The table:
[-1.06 -2.02 -0.69  1.05 -1.53 -2.25  1.48 -1.02  0.16 -0.29  0.99  0.52]
[-1.69  2.10  0.51  1.83 -1.69 -0.87  2.07  0.66 -2.96  1.54 -0.53  0.40]
[-0.31 -0.16 -1.70  2.12  0.43  1.56  1.50  2.43 -1.90 -1.06 -2.36  0.98]
[-0.50  0.75  0.49  0.51 -0.17 -0.90  0.15 -0.49 -0.48  1.91  0.53 -0.76]
[ 1.41  1.21  1.31  0.73  2.67  1.48 -0.58  0.66 -0.99 -0.43 -1.33 -1.14]
[ 1.03  0.73 -0.39  0.26  0.45  1.02  0.57  0.17  0.95 -0.55 -0.24 -0.23]
[ 0.12  0.42 -0.13  1.19 -0.08 -0.90 -1.12 -1.16 -0.15 -1.85 -1.49  0.36]
[ 0.18  0.54  0.70 -0.60  0.54 -1.12 -1.99 -1.57  1.69  0.41  0.57 -1.23]
[ 0.72 -0.33 -0.52  1.12 -0.47 -0.89  0.01 -0.12  0.67 -0.24 -0.80 -1.30]
[-1.16  0.28  0.08  0.96 -0.82  0.10  2.24  1.38 -2.65  0.65 -0.41  1.07]
[ 0.00 -0.48  0.11  0.19  0.65  0.46 -0.19  0.77 -0.67 -0.54  0.37  0.20]
[ 0.21  0.86  0.91 -1.20  1.10  1.41 -0.99  0.58 -0.58 -0.51  0.26  1.74]
[-0.01 -0.60  0.73 -0.67  0.39 -0.09  0.05 -0.71  0.47 -0.58  0.76  0.45]
[ 0.29 -0.96 -0.34  1.91 -0.35 -2.37  1.23 -0.08 -0.61 -0.87 -0.46 -0.70]
[-0.12  0.36  0.29  0.16 -0.63 -0.51 -0.03  0.34 -0.65 -0.50 -0.83  0.85]
[-1.12 -0.95  0.30  0.85  0.33 -1.28  1.29 -0.21 -1.70 -1.15  0.68  0.83]
[-1.00 -0.89  1.79 -0.20  0.88 -0.41 -1.05 -0.10 -1.42 -0.22  0.21  0.87]
[-0.19  0.06  0.09 -0.67  0.22  0.04  0.75  0.47 -0.49  1.03  0.67  0.36]
[ 0.82 -1.55  0.10 -2.81  1.66  0.19  0.42 -0.34  1.96 -0.68  1.60 -0.04]
[ 0.71 -1.23 -0.44  0.81 -1.47 -1.05  0.15 -0.48  0.59  0.39 -0.34 -0.93]
[-1.39 -1.72 -0.24 -0.59 -1.28 -1.07  0.74 -0.40 -0.07 -0.22  1.08  1.22]
[-0.58  0.44 -0.24  0.29  0.16 -0.42  0.85  0.52 -0.43  1.67  0.70 -0.28]
[ 0.42  0.34  0.92  1.31  1.09  0.30  0.40  0.31 -1.26 -0.65 -0.53 -0.15]
[ 2.04 -1.00 -2.30  2.51 -2.32 -2.21  1.04 -0.58  1.21 -0.60 -1.35 -2.95]
[-1.49 -0.69 -0.11 -0.79  0.18  0.29  0.15 -0.28  0.08 -0.11  0.92  1.60]
[ 0.50  0.99  0.15 -1.59 -0.02  2.56 -1.83  0.31  1.19 -0.12 -0.04 -0.08]
[ 1.64  0.34 -1.08 -0.70  0.05  0.61 -0.33  0.05  0.92 -0.20 -0.54 -1.25]
[ 1.27  0.35 -0.75  1.93  0.85 -0.81  1.32 -0.36 -0.15 -0.77 -1.27 -0.56]
[-0.11  0.07 -0.50 -1.12 -0.32  0.95  0.41  0.32  0.30 -0.57  0.39  0.71]
[-0.17  0.63  2.29 -0.78  2.46  1.58 -1.18  0.88 -1.37 -0.39 -0.40  0.30]
[ 0.73 -0.51 -1.13 -0.64 -1.28  1.25 -0.94 -0.04  1.61  0.60 -0.50 -1.45]
[-0.22  0.53  0.83 -1.57  1.03  1.87 -0.80  0.35 -0.59 -0.83  0.48  1.80]
All groups share one centre, and each spreads out both ways along 4 directions of its own. There are 2 groups. The first row asked about is in group 0, and each new group gets the next number.
Some new rows, each followed by its group:
[ 0.08 -0.66 -0.46 -0.07 -0.36 -0.54  0.09  0.21 -0.03 -0.39  0.09 -0.15] 0
[-1.08  0.89  1.27 -3.14  0.53  3.46 -2.22  0.66  0.27  0.72  0.56  1.74] 0
[-0.90  1.17  0.19  0.54 -0.09 -0.52  1.57  0.13 -1.09  2.89  0.35 -0.28] 1
[-0.49  1.11  0.60 -0.45 -0.23 -0.92 -0.59 -0.70  0.78  2.70  1.03 -1.39] 1
[ 0.86 -0.14 -1.54  0.68 -1.24 -0.29  0.20 -0.28  2.14  0.33 -0.11 -1.50] 0
[ 0.31 -0.33  0.22 -0.37  0.21  0.38  0.23 -0.06  0.42  0.34 -0.26 -0.05] 0
[-0.08 -0.37  0.16 -0.82 -0.08  0.57 -0.78 -0.12  0.82 -0.19  0.00  0.49] 0
[-0.73 -0.84 -0.33 -0.26 -0.79 -0.84  1.17  0.37  0.10 -0.11  0.28  0.54] 0
[-0.56  0.49  1.05 -0.42 -0.23 -0.21  1.07  0.19 -1.06  1.18  1.25 -0.12] 1
[-0.40 -0.40  0.62  0.29 -0.19  0.16 -0.47  0.72 -0.43 -0.29  0.23  0.03] 0
[ 1.05 -0.78 -1.75  1.01  1.12  0.75 -0.55  0.25  0.83 -1.10 -0.90 -0.54] 1
[-1.70  0.23  1.45 -1.03  1.46  1.06 -1.12  0.40 -0.98 -0.14  0.48  2.18] 0
[ 0.84 -1.13 -1.27  1.99 -0.82 -1.82  1.82 -0.77 -0.45 -0.43 -0.38 -0.86] 0
[-1.27  1.81  2.02 -0.05 -1.56 -1.93  0.50 -1.11 -1.83  1.26  1.39  1.29] 1
[ 1.14 -0.66 -1.61  0.25 -1.86 -0.38  0.22  0.05  1.53 -0.34 -0.78 -0.90] 0
[ 0.75  0.26  0.34 -0.09  0.80 -1.07 -1.09 -0.87  1.62 -0.35  0.54 -0.87] 1
[ 0.96  0.16 -0.04 -0.02  0.39 -0.71 -2.24 -1.22  1.28 -0.71 -0.30 -0.54] 1
[ 0.15  1.02  0.01  1.01 -0.22  0.32  0.19  0.30 -0.67  0.37 -0.46 -0.09] 1
[-1.14 -0.06  1.37 -1.30  0.88  0.50 -1.28  0.04 -0.33  0.60  0.68  0.27] 0
[ 1.43 -0.81 -1.06  0.26  1.41  0.64 -1.32 -0.50  1.92 -1.07 -0.51 -1.36] 1
[-0.64  0.23 -0.89 -2.57 -1.47  1.05 -0.75 -0.02  1.72  0.79  0.31  0.00] 0
[ 0.44  0.90 -1.40 -1.20 -0.36  1.85 -0.42  0.08  0.78 -0.31 -0.27  0.92] 0
